Here are some points, one per row:
[ 16  60  54 -46  16  16 -36  31   4 -74 -40 -24 -25  10  12  16  27  11  -3 -24  13   1  55  17  31  15  39   0  -7   1  -2  19 -55 -22  24  53]
[-25  54  -9  20 -43  28 -15 -20  11  15 -71 -42  -9  32 -16  31 -40  29 -11  96 -55  -3  71   7  26 -20 -22  25   0 -19  13  13  34   4  60 -38]
[  4  -2  12  10  39  35 -46  42  -3  21  -2 -19  28  44 -25 -26   1  16  14  29  44  37   1  21   0   8  17  32 -10  -7 -61 -15 -16  19   4  38]
[ 86   5  37   3 -12 -28 -11  38 -53  34 -20  33  44  26  12  -4  14  16  33 -21   0 -80 -64 -28  27  31   9  24 -32  -5  24 -33 -32  26  29  17]
[ -8  46 -15 -12 -12  24  -4 -40  51  16  16 -14  36 -19 -20  -6  -5  38 -27 -43 -47 -18 -13 -44 -48  27  26   0  30  13  13 -23 -21  14  16 -62]
[-88 -72   4  -1 -12 -13  -6  28  24 -15 -10   6 -98 -24 -56   3  20 -37  -3  -5   6 -65 -10 -13 -22 -26 -33  43   7 -12 -28  21  -4 -27   6  16]
[-23  -6  34 -57  -9  14  45 -27  77 -34  46  31  32  63   2   7 -24 -32   0   3  20 -18 -23 -10  50  19  33   2  -6 -77   9 -51  15 -19  -2 -40]
[  4   0 -18  -5   0  -3  40 -19 -28  -9  24 -23  21  -6  22 -27  68  57  13 -16 -30  38  10  44  55 -11 -12  -6  54  18 -25   2 -39  37 -13  14]
[-10   5  19  -8  14 -21  42  21  40  17 -13   1 -32 -11  -9  -2  26 -60  18  21  -8  17  11   8 -29 -41  -5 -45  12 -22  32   5 -29  -5  -1 -22]
[-12 -32  56  65  -9   3  72 -11 -10  16  16 -43 -17  53   7  18  54  57  52  26  49  14 -20 -10 -14  20 -46  35 -56   9  35  13  44  30  63  -7]
[ -9 -11  53 -15 -54   8 -83  17  -6  11  42  -4  43  52  14  28  29   0 -19 -30  -3 -55 -15  30   0  23 -61 -51  -1   6   9  62   4 -26 -49 -14]
[ 39 -19 -12  13  22 -54 -25 -54   9 -14   9  -1  17 -24  -3 -30 -52 -40 -13 -48   2 -11  25 -34   5  -2 -19 -24  11  41 -29   1 -23  29 -39 -43]
[ 28 -19 -23 -49 -27 -37  -1  43  30  -5  11  14  26 -33 -13  54  10 -27 -17  54 -20 -19 -29   2  10  24 -13  18 -13  -8   0 -30  10 -55  30  -1]
[ 27  -9 -34 -23  -2  47 -72  39   0   2  -3  28  14 -11 -22   9  15 -41  32  36  23   2  46 -39 -46  48 -39 -13  31  58  26 -17  -6  25 -61 -18]
[ 10 -50 -29  10  21  50 -27  52   2 -68 -51 -27 -16  -7 -40  50  -1   1   6   5   6 -40 -12   5  67   1 -33 -10   2   9 -51  -7  11  72 -15 -38]
[-41 -27 -56 -43  43 -23  18 -19 -28 -11 -29   5 -50   7  -3  -8  24 -11  71  16  22   4 -14  22 -21  60  67 -57 -10 -20  30  -1   2 -17  36 -56]
[  5  34 -37  38 -25   0 -13  38  20 -17  51  49 -54  -1 -34  -4 -37  32  15 -16 -66  -8 -55  74 -21  16  20 -25   6  31  16  11  19  -7  27   5]
[ -8  30   5  19  -5  12 -29 -11 -16 -44  18 -34  28  -4   8 -11  -1  33  13  -3  26  -4  36 -36 -11 -30 -60   4  40 -65 -55 -41  21 -53 -21 -59]
[-38   2 -47  22 -32  26  -5  51  14  15 -61  -5  29  23   6 -23  22  47 -55  41  21 -14 -24 -28  33 -16  57 -21  43  21  56 -36  50 -34 -43   0]
[-24  12  -2  16 -10 -27  -4 -73  -5 -31  -3  30  28   6 -11  15   2   6  14 -14  -2  12  28 -48  66  -3  12 -48  15 -20   9  62  23  66  35 -74]
[ 25 -26  21  23 -65 -12  44 -40  14   1 -30  28 -12   6 -13   0 -57 -29 -11   9  26  55 -21  -7  -7 -42  15  62 -13  21 -15  42   9  25 -42  -5]
[ 49  31 -55  14  19 -34   2 -32   4 -19 -30   2  17 -29   1   9 -30   1  32  37  26 -31 -34 -31   7  -1   0  -5  25  23  14  83  -4 -16  -7  41]
[  2 -17  13  25   7  31  75 -39  14 -10  61  -2 -27 -55   3  42  26  37  14  37  19 -90  20  25   6  40   9  34 -12  72  -4 -29   8 -26  -3 -27]
[-18 -46  23  -7 -46  48 -58 -28 -10  45 -27  39   2  15 -14   3  18 -30  45 -38 -32  30  22 -76 -21 -40  42 -40  59 -27  -7 -15  -8 -26  81  48]
[-19   6  -5 -84  -5  15  29  38 -29   5   3 -10   0  60 -12   7 -27  -2  33  16  26  55 -36 -24 -17  18 -26  39  76  54 -46 -11  -8 -21  -4 -32]
[ 58 -29   4   3  -2 -16  38 -30 -11  39 -15 -33 -29  33 -42  -3  18  21 -67 -37  29   4   2 -35  53  19  -6 -32  22  -4  25 -11  54 -70  15  39]
[ 58  34 -87  -8  -9   9 -35  13  32  -6  36  -4 -39 -21 -22 -45  22 -31 -18  25 -17   9 -24 -54 -12  14   9  -1 -71 -24  -3 -20  21 -11  11   2]
[ -4  48  10   0  70  16  -3  14  46 -39  36 -29  41  11  -5   5 -13 -14 -33 -10  12  41 -26  -2 -21 -38 -26 -19 -57  -2  -8  25  25  26  49  35]
[  6  20 -18   3  -5 -32  -6  41 -30 -15  -8  23  20 -16  -9  30  20  15 -20 -81  32  30  -4  -1 -49   0  54  18 -13   7  -8 -35  54   6  21 -28]
[ 26 -12 -32 -23  31   4 -35 -35   6 -37 -13 -17  22 -12   0  17  25  -7  -4 -39  24  -7  -3  44 -37 -45 -29  30 100 -14  28 -83  23  16  -5  51]
[ 19 -56  34 -43 -20  29  25  18  61 -28 -25 -15  12  29  22 -65 -66  30   1  15 -15 -42  72 -10 -47  32 -27  13 -66  12  60  27   6  28  42  20]
[ 85 -39  42  32  25  -9  43  21  46  -2   0  13 -27  30 -33 -23  29  40  -1  43 -54  -2 -49 -63 -53 -22 -24 -54  54  -8  -9  -1 -11   6 -11 -18]
[-27  -7  49  53  11  -1 -51 -45  -5 -16   1  66 -13   0  25 -13  -5  30  10  63  37  -1 -18   8 -53 -47   5  13 -62  45   6 -35  27   1 -23  41]
[ -4  -7 -48   4 -34 -34 -25  16  26 -51 102 -48 -20   7  12 -13   4  37   6  27  35  18  19 -69 -29   3  54  26  -3  12 -32   5 -27 -17 -14  27]
[-34  17 -24  18 -33 -39  32  19 -45 -27  -3  17   8 -38   1  27  29   2  27   1   6 -40  25  11 -16 -75   6 -37 -14  52 -31  -4  19 -14  17  12]
[ 15  77  -2  14  -2 -22   2  47 -19  21  94  34  -7  14 -28 -19  45 -16 -28 -16  36  29  46   1   4 -39 -39 -27  33  -1  44 -21 -21  -3 -21  -8]
[ 20   5  55  55  14  55  18  49  20  14  -7 -33 -34 -15  48 -11 -42   4  12  -5 -11  -7   0 -50  23  -2  30 -14  38  -2 -14  40  21   8 -17  29]
[-11 -42  -3  23  11  18  41   0  21   8   1  65   0  12   2 -22  43  37 -63   9 -20  28  87  30  -2   6 -49 -29 -15  -4 -29 -11  -2  16  -9   9]
[-35 -16   1 -32  22  31  -9   7 -25  36  42 -35 -22 -12  72  31 -22   4 -15 -22 -22 -26  -9 -11 -10 -10  80  28  28 -15   9  45  62  66 -72  27]
[-40 -36 -23 -17  44 -33  11   8  22  44   1  23  36   3  66 -11  25  -6  40  28 -40  -4   6 -21  -8 -49 -12  57  15 -26  -2   0 -66  -8  -8   9]
[  -3   23   21   15   22   74  -17  -24   19   33   23    1  -49  -25 -100  -11  -20  -23   -4  -24   38  -26  -60   14    1   10  -25   12    7  -34  -35   -2    3   48   -4  -14]
[ 15 -56  12 -29  52 -44 -15  -2  40  18  -5  23  -7  15 -27 -17 -42  62  -1  20   1  18  28  72  29  -4  62 -59 -14   4 -70  19  -1   3   8   2]
[  50  -11   20  -52  -11   34   14  -25 -113  -67  -16   35  -31   -9   19  -22   18   18  -53   20   -5   33   38  -31  -24   21   44    9  -13   -5  -31   29    4   -8   10   -4]
[-23  22  28 -37 -13 -38 -13  38 -28  13 -12  -4 -19 -54 -43 -10  31  21   1  27  21  17  13  25 -32  38   0  -8  18 -78   8  74  25  43 -29  41]
[-64  19   3   0 -46 -19  44  10 -12  -2  -5   6  39 -41   3 -11  14  31  13 -45 -49  -3   5 -31 -32  79   2  -4 -39 -24  -7 -76  -6  75 -21  36]
[-28  -9  70  -3   2   2 -22  43 -26  28  14   2  -9 -56 -11 -40 -22  -8 -18  -7  75 -27  12   6  41 -12  65  27  11   3  69  -7 -41 -29  35 -65]
[ 15  11  42   4  46 -46   0   5  29 -80  -4 -41  -5 -53  54 -20  24 -68  10 -44 -15  21 -16  -9   1   9 -23   9  11   2 -20  13  60 -37  32  -3]
[  8 -31 -15  -2   3 -17  54   4 -10 -12  -8  -3  63 -38 -56  59  -1   9  30  32  -1  36 -11 -37  -4 -16   2 -40 -11  -7  31  53 -33 -40 -53   0]
[ 10  22 -26 -43  26   9 -19 -34  19  16 -24  40 -45 -35  64 -23 -13  54 -21  -5  23  11   2 -19  65  -8 -75  13 -10  53 -47 -12  -6   2  35 -10]
[ 19   5  -6  19  31 -29   8 -22 -32  20 -14 -28  18  47 -29 -11 -51  -5  20  -7 -33 -59  60   8  11 -17  -5   5 -19 -28 -15 -41  19 -39 -52  64]
[-55  69  16  37   4 -46  25 -28 -12  -7 -30  27 -70  14  30 -81 -20 -44  -7  23   2 -37 -24  10   1  54 -17  10  63  36  28   3   1  -5  -9  41]
[ 37  11  18 -66  45  -8 -12  -7 -34  59  54   3  -3 -32  71  29  16 -23   1  13  -8 -48  -9  -9 -11 -78  18 -39  -9  -5 -12 -17  21  49  18  -5]
[  0  -7  31 -18 -52 -19 -33 -21  -4  16 -65 -19   7 -60  15 -12  38  -4  -7 -19  16  11 -36  33  -2  17 -14   8 -25  23   9  -9  -2 -21 -91 -17]
[-14  -3 -81 -30  -3  16  17 -27 -74  -6  25 -21  13  88  14  -4   7 -35 -76  27  34 -55 -20   9   5 -25 -25  -1  -8 -23   9  39   8  34  28   7]
[ -8  15  -5   9  23 -21   0  20 -49 -18  -9 -63  -7  32 -22 -46 -65  30  26 -27  -8  -2 -34  42 -25 -38  11  11  -8  63  22 -41 -40  22 -15 -53]
[ 13 -29 -10 -17  37 -57 -36  40  -6  59  47 -15   1  -4  -8  27 -48  30 -59 -38 -39  37  29  42  -1  58 -36  58  36  11  11  41   2 -15  39 -21]
[-21  27   0 -48  33  22 -21 -83  -8  29  35  26 -28  33 -25  -8   3   3  57  -6 -39   7 -12  -7  18  31  -4  -2 -37   1 -28  -3 -12 -72 -52  15]
[-52 -44 -15  46 -13 -13 -19  -8  -4  23 -10  17  16  -9  35  70 -77  21 -28 -22  37 -33 -32 -22 -31  65 -35 -41  26  27 -24 -13  -2  15  59  25]
[-25  29  -4 -10  27 -20  10   1  82  12 -36  15  26   0 -26  12  31  14  19 -37  48 -43  26 -33  44   0  29  31   8   7  40  42 -54   8  -5  31]
[-36  32 -29 -34 -60 -23 -26   3  38   7   4 -34 -10  -8  24 -27 -17   5 -50   2  -9  28 -44   7  51 -67   6 -43 -39 -11 -17 -25 -10  30 -21  18]
[ 25  20 -59  37   8  59 -14 -14   8  -2 -20 -10 -51  20  60  53  22  65  55 -66 -23  33 -13  -1  11 -11 -27   7 -50 -43  37  31 -32 -53  -9  -2]
[  0 -19  -5  69  31  32 -38 -65 -29  15   9 -46  28 -36  -6 -27  38 -33 -88   4 -41 -11 -16  24 -41 -14  37  59 -10   2   8  34 -72 -21  15 -34]
[-39  27  42  -5  55  -1  20  43 -58  21 -49  15 -44 -28 -33  63 -27   5 -56  -8 -86  18  -7 -40  36 -12  -8  52 -57  17  15 -33  11  21  -7  -9]
[-11  -1  14  51 -25 -48 -24  12 -32  37  -7 -22  44 -32  -3 -36   2  -2  39  60  23  -1 -12 -12  12  31  -2 -58 -22 -57 -59  -9 -15 -49  20  -1]
There is one direction along which these points spread out most. Take the direction at right angles to it along which they spread out most. Then take the direction at right angles to both along which they spread out most. Go by this last direction. How many in every 100 of the points above lie lower along it than each point below? Answers are rounded to whole numbers. More than half of the points above lie lower than the first one.
[-60 -62  16   0   1 -23 -22  30 -13 -32   7  -2   0  45  32 -18 -17 -27  18 -23 -10  34 -17 -18   5 -18 -27 -23 -40   8  77  16  26  -5 -32 -18] 38
[   9   27   40  -37 -122   32   45   18   18   29   11  -19    5  -18   21  -20    7  -12   37   -7  -10  -22  -30   45  -25  -22  -13    0   13    6  -56   21  -15  -29   18  -16] 23
[ 32  12 -31   9  32 -12  44  10  19  51 -67 -12 -25  33  80   5   9 -24 -39 -27  65  29  29  18 -45  26  -2 -23 -33 -63 -32 -12 -21  10 -42 -52] 75
[  8 -13   4 -18  -3  60   4   8 -25 -13   4  69  36 -56  37 -24 -37  -7   8  40  13  52 -66  27  18  24 -35 -25  25 -64  79 -27 -49   2  14  26] 30
[ 26 -41  -9  -2 -16  15 -36 -32  30  10 -47   1 -22   1  -8  -5  44  -6 -13 -38   7  11  18  69 -11 -34  34 -19 -39  25  31  -7  16  12   9 -12] 66
[ -5  53   2  37 -18  -9  14  34   6 -45 -33  62  10  62  23  60  -2 -46 -30   3 -33 -42 -28  36 -51  19  42  23  33  -4 -47   9 -63 -16  -4  -6] 23
[ 24 -22  16  29 -50  -3  34 -21 -45 -49  33 -26 -55 -27  -4  31 -74   8  21   9 -17  -1  47  29   5 -17   2   4   8 -74  53 -38 -39   8 -14  20] 47
[  26   20   -9   28   -4   42   20   37  -30   46   -7    0  -17   -4   24  -18   -4 -106   45  -12  -25   11   57   23   51   16   23    8  -23   68   -5   -7   41   50   14   -3] 53
[ 49  18  -9 -19 -55 -41  -7 -31  47  65   0 -37   0   3 -41  46  -9 -24  26  17  23  19   8  21 -48  14 -12  32  33   0  17 -14  -2  16  -1  17] 27
[  9 -46 -56  13  -4  -8  29  11 -17 -19   9  30  36  12 -41 -86  23 -13  19 -59 -22  -3  -4  -4  46 -33 -11  46 -15  -5 -24  21  -2  -2  16  13] 70
[  9   3   5  33 -22  13   0 -13   1  19  41  39  18  34 -13  74 -24 -25 -13   4  53  71  22 -16  46   7  11  -4 -32  24 -13   1 -36  -5  -7  22] 73
[ 11 -35 -18  78  22  -7 -33   0  41 -29  32 -17  25   9  46   3  21 -30   3  30 -43  25  21  50  56  45  27  37  15 -27 -28  -8  41   2  -9 -13] 80
[-35  20 -29 -14  40  92  61   5 -17  11 -13 -33  65 -42 -17 -14 -45 -31 -10 -43   5   1  20  48 -41  -9 -11 -38 -15  27 -14  13  27 -55   4  21] 66
[-25  -4  49 -24  20  -6  -7 -56   2 -37  -8 -75  10  26 -14  35  67 -29 -10  40 -46  44 -26  12  18  27 -11 -40  -1  42  19 -27 -34  29  18  44] 69
[  5  43  18 -16  21 -23  -6 -31  15  -4  -3  67  66  -5 -29  -8   5  33  42  26 -24   9   2  20 -13 -19  -1  63  21 -17  20  23  94 -21  -5 -31] 53
